Each path below is one point turned by a fixed rotation once a step. After each direction that follows a path, write how fast that rotation turns it, in degrees a step (0 if it stays still).
Each turn is a multiple of 5 degrees from 10 to 175, or 0.
Each row of a path follows its step; steps can be skipped.
Rotation 1:
step 0: [ 20  19  10  39   5 -26  -8  23  -9   6  22  -1 -15  11   0 -16   5   6
  21   1  -4   6   2  -8 -18  -4   7  -2   9   2  12   4  11   4  10  19
  -6  20 -10  19   7  -2 -17 -18  17  -5  -1   5  26 -23  -4   6  -3 -13
  -9  23   1 -10 -22   5   4   8]
step 12: [-16  14  18  10  -1 -36 -33  16 -10  -6   9   4  -3 -20  -6  -2  -1  -7
   6   1   0   3   7 -24   8 -10  17   7  -9  15  -3   7  13   6  19   3
   4  24  -2  18   7   0 -19  -3  32 -10   2   1  -6  15 -35   0  -2   0
 -13   1 -12 -12 -13  -6   7 -22]
step 15: [ 14  -7  14   8  -4 -18   5  15  -3   8   9  17  16   2  14  -1  30 -20
   5  -9  11   2 -11  37   4 -33  11  11  14  13 -21  -4  13   8  10  19
  -2 -19  14  -8  -3  15   7  -5 -14 -10  12   7 -13  -6  -1  22 -22  -2
  15 -18   9   9  -2   5   7  12]
step 17: [ 11  -5  -2  33  23 -16  -5  -7  -5   3   4   0  -4  26  -6  -9 -10  -7
   5  -6 -20 -33  -2  25 -18 -26 -15   2 -19 -15   6   9 -15  -4  -7   3
   3 -12  -4  19  -4  -6  -5 -29 -12  -3  -5   1 -10 -23  18  21  -9   0
   4  20   4  12  -5 -11   2  -6]
step 19: [ 16 -25  13  -1  14   9   7  -8   7   9   2   4  -9  -4  19 -25 -10  16
  -7   4   3   1  -9   3   8 -25  22  -6   8  11   0  -6  -8   6  33  -5
   1   3  -2 -21 -21 -21  13 -20  -4 -13 -14  31  12 -21   9  12 -21 -18
  21  -4  -1  10  -1   2  -6 -10]
step 20: [  5  23  -4  12   5  -8 -18  -4   1  -1 -24  12   6  -6  10   9  -3 -16
 -17  -7  -4  23   0 -16  11  -9   9 -16  -1 -14   3  16 -20 -27  18 -20
 -10   6  20 -16  -5   1  18  -7 -23  -7 -27 -16  17  -6 -13   2  28  -8
 -13   1   7  -3  -7   6 -15 -17]
step 23: [ -1   1  15 -19 -16 -19  16  -4  -9  -6  -7  22   7  -3  12 -18 -27  11
 -10 -31   2 -13   5  -3   4 -20  18  -6   4   5  10 -36  -2  -4   0   4
  11  10 -19   9   1 -28   0 -20  -1 -13  10   6 -18 -14   0   8  12  16
   1  12   6   7 -12  26  -4  16]
step 24: [-19   8  19 -24   3 -19 -27  -3   1   3  -4  16  28  -8 -32  12 -13  -9
 -17   8  10   9   4 -12   7   0   3   9 -21   6  -6  18   2 -21  19   7
  14 -11  -2   3  -4  -8  11   4  17  -2   3 -17 -23  -1 -16  -3  10 -10
  -2  10 -24  -5  -8   3 -29 -10]
Directions:
[ 1 -1 -5  1  0  2  3  5  2 -2  2  7  0 -2  0 -7  1 -1  2 -2  0  0  0  0
  1 -2  6 -3 -5 -1  2 -5  0  2 -6 -3 -5 -5 -2  4  3 -3 -5 -6  4 -3  3  2
  2 -6  3  4 -5 -1  3 -3  2  0  5 -3 -4  4]
175
[ 2  3  1  1  7  3  2  0 -3 -3  5  0  7  2  2  4 -3  3  0  6 -2  3 -1 -1
 -3  0  1 -3 -1  1 -4 -2  1  2 -4  1 -6 -3 -3  2  2  2  1  0 -5 -7  7 -3
  2  2  2 -6  1 -6  0  2 -3  4 -6 -1  2 -2]
100
[-2  7  8  3 -3  5  2  1  6 -6 -5  6 -4  3  1 -3 -2 -1 -4  2  0  0  2  1
 -5  3 -3 -1 -1  1  0  1 -1  2  3  2 -4  4  2  1 -1 -1  0 -1  5 -6 -5  4
  6  4  2  0  0  1 -5 -4 -1  2 -4  2  0  1]
35
[ 3 -1 -5 -2  2 -5  1  0  1  1  0  3 -1 -4  0 -1  2 -6  1 -2  6 -1  0  7
 -4 -2 -1 -4  3  0 -3  1  6  0 -4 -1 -5  7  1 -1  6 -1  3 -4 -3 -1  1 -5
  6  2 -2 -1  6  4 -2  2  5  0 -2  7  1  3]
145
[ 5  0  3  4  0  0  0  1  0 -4 -2 -2 12  0 -1  0 -3 -9 -1 -5  3 -1  2  0
  0  0 -4 -1 -2  1 -1 -4  3  2  1  2 -3  0  5 -6 -2  3  0  1 -2  4  1 -4
  1 -1  7  3 -1  3 -3 -3 -3 -1  6 -3 -4 -6]
155
[ 1  2  2  0  0 -1  2  0  3  2 -5 -3 -3 -2  1 -1 -6  4 -5 -2  3  2  4 -4
 -3 -4  3 -7 -3  1  2  5  4  1 -3  2  4 -9  0  2  0  6 -2 -1 -6  7  1  2
  5  1  1  3 -1  2 -2  4  1 -2 -6  1 -1  1]
110
[ -5   3   1   0   3 -10   1  -3  -1   2   4  -2   0   4  -2  -4  -2  -2
   0  -2   2   2  -2   3   1   2  -1   4   0   0   0   0   7   7  -3  -6
   1  -2  -1   2  -2   5  -2   7   1  -3  -2   4  -1  -2   3  -1   0  -8
  -4  -4   7  -4   0   2   0   0]
25
Rotation 2:
step 2: [ -4  11   3 -13 -16  12 -14  -2   8 -18   5  -1   0  -6   9  -6  15  -2
 -16 -15 -22  16  22  -9 -20   6  -5  -5   1  -4  -5   7   3  -6 -15   2
 -15  -9 -13   8   7  -5  18   6   5 -36  -6  -3  -2  18   2   3 -35  21
   4   2  -3   7 -25 -24 -18  22]
step 5: [ 12  10 -28  10 -16   6  -8   2   7  17   6  -8  -5  -4 -16  18  -6  -8
  -4  22  -9   7   1  -6 -20   3  28   5  -8 -10  34 -16  -3 -14  -8  27
  -7 -12  15   9  16  13  10 -15  -1  21   3 -19   6  -9  -6  -1   5 -25
  -3   6 -14  -3   9   6 -14  16]
step 6: [ -4   1   0  -5   9  18  10  31   8   7  -4  -4   2   3   6  -5  13   9
 -11  -5  11   1  25  -7  -2 -20 -12  -4  28  -8   1  23  19  -8  -1 -27
  23   5  18   5   2  -1  12  -3  14  15 -23 -20   4  -8  -1 -15  -7   7
  22 -25 -18  -2 -23  -1   6 -11]
step 9: [ 22 -10   0   3  13   7  10  13  -2  -1  -3 -10 -17  29   3  -4 -23  14
  -3   9   5 -22   4   3  14   2  13   9  -9 -12   3   4  -8   2  12  19
 -29   1   5 -22  -4  18  22 -20  -1 -20   4 -10 -21   7  25  -7 -34  -8
  -2   3  -4  -5   8 -10  12   2]
step 14: [  0 -11  21 -15   4  -8  -3   9  -1   5  19  11 -14  -9   0  -1   0  12
  -9  -7  -5  -3  29  -4   8 -19 -20  -5  16  11  16  10  18   0  -6 -11
  13 -12   8 -19 -20  22   0 -28  -1  -7 -11  19  16   9  -7  17   9 -19
 -23  20  19   5   6 -14  -6 -16]
step 17: [  5   5  18  16  -8  -4   5  21  10  13   4  15   1  -5   2   3 -19   9
  -6   0  18  12  -1  -3  -2   7   9 -12  -3   9   1 -15  24 -12  -4   0
  11 -14   7 -18 -16 -11 -17 -19  -8  -5   9  -5 -20 -15  17 -25 -20  27
  26 -12 -12 -25 -18   9 -14  -2]
step 18: [-18  12  15  -9  -5 -11 -11 -17   0   5   8 -15 -22 -23  -5 -14   5  15
  11   2 -18  -1   1  -9   3   2   6 -25  -1   5 -19  10  26  24 -25   3
 -16  -9  -4  27  -9   7  25   0   2   3  16 -10   4   6 -17   7   7  18
 -14 -15 -16   9   4 -11   4  -8]
step 25: [ -7 -12   3  -1  15  -1  -1  -3  16  -5  -3 -10  -5 -15  -3  -4  -5  19
   8  -7   6  -4  14  30  20   9  -2  19  -4  30  -1  -5   3 -33  11  -5
 -22  -6  19  15 -15   1   7 -27   1 -14  17  -1 -18   2 -12  10 -18  -2
   1  23  23  -4   4   5 -17 -18]
Directions:
[-1 -4  1  4 -7 -4 -4  2 -2 -1  1  2  2  4  5 -4  2  2 -6 -1  3  7 -4 -4
  0  6 -1 -2 -4  1  1  4 -2  5 -1 -3 -4  2  0 -2  0  6  1  3  1  3  0  6
  0  5  0  1 -9 -4  3  0  2 -4  5  1  1  1]
55
[ 4 -1 -3 -3 -2  2  2 -1  0 -1  1  2  0 -3  6  6  0 -3 -3  6  0 -2  6  1
 -1  4  0 -1 -1 -8  3  1 -2 -4  2  8 -6  4 -3 -1  4  0 -2  3  2  2 -5 -1
 -1  1  7 -4 -3  0 -1 -8 -1  3  2 -2 -2  0]
100
[ 4 -3 -6 -7  1  4  1 -5 -2 -7  1  4 -1 -3  0 -2  3  4  1 -1 -5  0 -1  4
  4 -1 -4  5 -1  4  0  5 -4  4 -1  3 -1 -3  1 -4 -4  5 -1  0 -6 -1  0  2
 -3 -4  1 -4 -3 -3 -1  4 -2  4  1 -1 -2  0]
65
[ 2 -3  2  2  3  2 -1 -1 -5 -3  6  4 -1  3 -2  4 -8  1  4  1 -3  5 -2 -3
 -7  1  4 -5 -2 -1 -4  6  2 -2  3  1  1 -1  5 -1  3 -3  0  0  0 -3  5  0
 -1 -1 -1 -3  3 -8 -1 -3 -2  3  7  0  2 -1]
175
[ 0  0  6  1  0  1  3 -4  0  0  2  2 -5 -3  3  5  1  2 -7 -4 -4  3  0 -3
  0  1 -3 -3 -3  0  3  0  5 -2  4  0 -2 -5 -7 -2  2  6 -7  1 -5 -3  0 -2
 -1  0 -7 -1  6  3  2  1  3  1 -3  0  2  6]
25
[ 2 -2  1  2  5 -5  6 -4 -9  3  2 -4  8  5 -1 -2  4 -5 -3  5 -5  1  3 -2
  1  6  1  0 -2 -1 -5  1  1  4 -2  1 -4 -1  2 -2 -6 -1  2 -2 -1 -1 -1 -5
 -2 -4  2 -1  3  4  1  0  1 -1 -2  0  5  0]
35
[ 0  2  6 -2  0  0 -9 -5  4  2 -4  0 -1  2  1  0  3 -4  2 -6 -5 -1  2 -2
  0 -3 -1  2 -1 -1 -1  4  3 -1  1 -6 -7  1  0  4 -4 -5 -4 -5  2  1 -6 -2
 -1  0  3 -2 -4 -7  0  2  6  5  0  1  1 -3]
60
Rotation 3:
step 3: [ 11  14 -20 -18  16  14  21   4   3   7  -4  -3  -1   6 -32 -20 -13  18
  -5  23   0  -7   6  -7  -1 -17 -12  -3  25   8 -12   7  -8  -9  -6   4
 -37   7  15   9   3   7   0  -8   9  16 -14  18   7  -9   5   5   2  21
  -6  -1   1   3 -15   3  16  11]
step 9: [ 15 -15  -9 -17  15  -8  -8 -23  13  14 -14  -1  -3 -23 -18   4 -21  25
   2 -12   5  -4   9  10 -10  -3  13 -10  26 -14   6  -7  12  21   2  15
  -7 -11 -14 -10  10  -4 -21  -2  -2  13 -10  16  21 -16  14 -10   7  13
 -11   8  -2  16  -3  -5 -11   2]
step 12: [-15  -4   8  -1  14   4   1   4 -16 -10 -27  13 -10  20   2   0 -12  20
  -9   2  16  11   6 -16  -4  -2 -20  -2  16 -21 -28 -15   5   9  -5   7
 -21   6 -27  -4   0   4 -10 -12 -10 -11   7 -12 -12  20  16  -2   0  20
   0  -7 -21   4  15 -18  -9  -1]
step 15: [ -3  -5  -7 -12  -5   0  12 -20 -13  12  -7  14 -21   5 -18 -19  22  -4
  -3  18   9 -14  -4  20 -17   5  -8   9  26   5  17  -6   4   5  18  25
  12   9 -12   6   9   9 -20 -16  12  21   8 -12   7 -10  -3  -6  -8  21
  11  -5 -16  20  12   0   7  -1]
step 16: [-22   4   0   0  -3  16  -1  -8 -10  -4 -23   4 -25   0  -7 -12  10  -6
   7 -15   7 -14  13  16  -5  -3  21 -10  13  -4   1   6 -14  11 -16  10
 -22   2 -29  26  -5   4 -13  14  -8 -19  11  10   6  -7  12  11  -8   1
  -8  -9   9  15  23 -12 -20 -20]
step 17: [ 21   0  -9  12  -5 -10   6  -2  -1 -19   2   5 -26  13  -4 -21 -30   7
  16  -1  -3   6  13  -2  -1  -3   5   6  18  -4  -1   2  -4  21  -5  22
   6   4  -9  -1  -7 -32   9   8  -4 -21   0  23 -27   0  12  18  -6  11
  25  -9   8 -12  -5 -11  -4  -4]
step 19: [ 14  -2  -2 -16  14  20   1  18 -19  -6 -27  -2  10  -4 -21 -14   3   0
 -16  24  15  10  15   0   2 -11   9   6   5  -3   8  -5  32  -3  -2  16
  -1  15 -17  14  -3  21   2   8   2   1 -16   7  28  12  -1   5  -5  10
  19  -8  -7  19  -7  12   5  -2]
step 23: [  7 -10   2 -18  13  21   9  11  -8 -13   7  11  -9   0  -1 -19  -3   8
  -1  15  -8   8  11 -15  11   9  -3  26  -2  -1  -6 -22   5  12  -9  -6
  -7  -1 -33 -26  -2   6  -9  -1   5 -18  -2   0   1   3  23  36  -1  13
   9  11  -4  17  14 -16  -2 -15]
Directions:
[-1  1  2 -3  2  8  2  2  3 -4  1  0 -1  1  1  1 -4 -2  3 -1  5  2 -2 -3
 -3 -2 -3  4  3  2 -3  0 -3  1 -2 -4 -6 -1  0 -4  4  7  1 -1  2  3  3 -5
 -3  2  2 -2 -5 -5 -1  2 -7 -2  2  8  4  5]
40
[ 1 -1 -2  1  2  1 -3  6  2  2 -5 -2 -3 -3  2  3 -7 -3 -6 -6  2  0 -4  7
  0  0  1 -2  5  2  5  1  0  1  0  1  3  0  1 -6  5  5  0  2 -2 -1  2  7
  3  5 -3  0 -2  2  5 -4  3 -6 -2 -1  1 -3]
40
[-2  2 -4 -3  0 -1  3  8 -3  4 -5  0  0 -2 -2 -4 -2  0 -3 -4 -1 -3  5  0
  4  4 -3 -2 -1  2  1 -3  3  3 -3 -2 -5 -7  4 -1 -6 -1 -2  1 -2  0  4  2
  3 -1  6 -2  1 -1 -1 -4 -2  9  2  7  0  1]
110
[-2  4  5  2 -4  5 -7  4  1  4  3 -2  2  4  3 -2  8 -5  1  1  5  0  1  1
  1 -2  4 -8 -3 -2  2  4  3  0  5  0 -5  5 -1 -1  6 -1  1 -1 -1 -3  3  3
  1 -3  3  3  2 -2  2 -2 -2  2 -4  5 -4  0]
130
[ 1  2 -3 -2  2  2  5 -6  4 -1  4  1 -8 -2 -5  2  6  1  0 -2  3  0 -2  8
 -3 -3 -2 -6  1  0  5 -1 -4  1  2 -5 -2  2  1 -1 -4  1 -3  0  0  5 -3  5
  0  1  1  0  4 -5 -4  1  2  5 -4 -1  4  0]
60
[-5  1  0 -2  2  2 -4  2 -2  4 -1 -6  0 -5 -1  3  3  4 -1  0 -3 -3 -5  0
  5 -2 -3 -3  3 -3 -7 -2 -6 -3 -3 -1 -5 -1  2  5  3  0 -1 -1  2  1 -2  4
 -4 -1  1  1 -2 -3 -7 -5  0 -5  4 -1 -2 -5]
170
Rotation 4:
step 3: [  4  -6  -7   3  -5 -11  17   1  -5 -13   9   7 -10   6   9   3   2  -2
   8   2 -13  13   4  12  -6   3  31  -2   9  -2   4  10 -35  -1 -14   7
 -12  31  13  14  22  -2  -2  -9  23  13  13 -16 -14  -9  -8  -9  -7   4
 -35 -12  -4 -10 -13   4   9 -13]
step 16: [-10   8   5 -18 -25  -3  15  11   8   6 -36   6 -16  18   1  19  13  -7
 -10  12  -2 -32   6   9 -19   1  12  19   6  -2  -8  -3 -18   8  -9   9
   3  -4   2  -9   1  -2   8 -12  20  -1   5 -13 -10   3   7  23  18   6
   4 -14   3   5 -18  10 -10 -15]
step 17: [-14 -11   4 -15  13 -15  -5  18   0   4  15   6  -2 -16  -6   6   1 -21
   3   7   9 -21  -4  34   6  -3   1   9 -22  -6   6   8  24 -11  -7 -19
  17  10   5  10  -3   8   5  21  -2 -20   0 -15  10   3  11   5   3   0
  -3 -28   0   5   6  17 -25  -9]
step 18: [ -7   4   6   1 -14  -7 -47  14  -7  -8   9   0   6 -16   9   5 -22  -3
   6 -11  14   6  -1 -31 -11   2  -8   4 -12   7 -11  -7  26  -2  -3  -8
   0 -14  -3 -18  -3  10  11  -9 -10  -1  -5  -2 -22   0   2  10   1 -15
   3 -20  -9 -17   2  -9 -18  17]
step 19: [ -6  -1 -22  -9  17   8   2  -2   6   6  13   4   2   4  13  11  -4   9
 -21  13 -26 -16  12 -15 -10  15  -3  13   5  15 -14 -13  -4  -6  -7  -7
  13 -12  11 -11 -11 -24  -4   6 -10 -16   7   2 -14  14 -19   0 -12 -19
 -14   9  10  -5 -25  -8   3  30]
step 20: [ 11   0  -1   9  21  23  11  -1  -3 -15  15 -21  10   6  -5   9 -19   2
  -3  -6   4   1  12  37   3   9 -11 -12  11  11  10  19 -11  -2  14  -7
  -5 -17  -3   0   9  15  -1   2 -20   1  -7  17  10  18 -16   8  -5  -2
 -12  12  -1  20 -10  -2 -30  11]
step 21: [ 14 -17  -1   7  -2  11  -4   4 -27   5  -3 -23  10   0  -7  -1 -11  20
  -5  -8  -4  22  -1   3 -15  -6  -8   4  -1  -8 -21  30   1  16  23  19
  -9  11  10   3  14  10  -4   0   2  12   4  -9  -3 -14  -5   3  16 -15
   3  -2 -29  -4 -23   7  23  -1]
step 23: [ 11  22   3 -12   4 -12   5   5   9 -31   7   4  -8  -6 -13   1  -5  -7
  13  -3  -3  25 -10   3  -8   3  11  -5 -15 -28   4 -14 -10  -3  -7  22
  15 -15 -10  12  -7   7  -2  10  13  19   5  29  15   6 -12   2  12 -10
 -11 -12  12  15  13 -12  -2 -23]
Directions:
[-3  3 -4  4 -2  1  1 -2  1 -3  1  0 -2 -1 -3 -3  5 -2  3  6  2  2  2 -4
  2 -4  5 -2  2  5  0  0 -1  6  5 -1 -2 -2 -2  5 -4 -4  0 -1  2 -2  1  0
  8 -3  3 -4 -2 -5  8  5  0 -3  2  0 -2 -4]
20
[ 2  0 -1  5 -2 -2 -1 -5  2 -3  1  2  3  3  1 -5 -5 -6  2  5  1  5  0  4
  2  2 -1  0  1  4  0  6  4 -3 -1 -2 -1  2  6  1  2  2  2  1  8  4  0  3
 -1 -5 -2  3  1 -6 -3 -4 -2  5  6 -4 -3  1]
125
[ 2 -1  5 -1 -7  5  5  0 -1  3  4  1  1  5 -2  1  0  0  7  0 -1 -4  3  2
 -1 -1 -2  3  3 -3 -6  7 -5  5  0 -9  2 -2 -4  5  5 -5  0  0 -1  1 -2  1
  0  1 -1  2 -2  3 -2 -2  0 -2 -2 -3 -1 -3]
85
[ 3  3  1  3 -1 -3 -2  4 -2  3 -1  5 -7 -4  1 -1 -5  0 -1 -1  2 -1  4 -3
 -1  1 -3 -1 -5  4  3 -3 -3  4 -3 -9  5  0 -1  1 -7 -3 -1  3 -1  1 -5 -3
  0 -3 -6 -3  3 -2 -4  4 -4  2  2  0 -3  5]
55
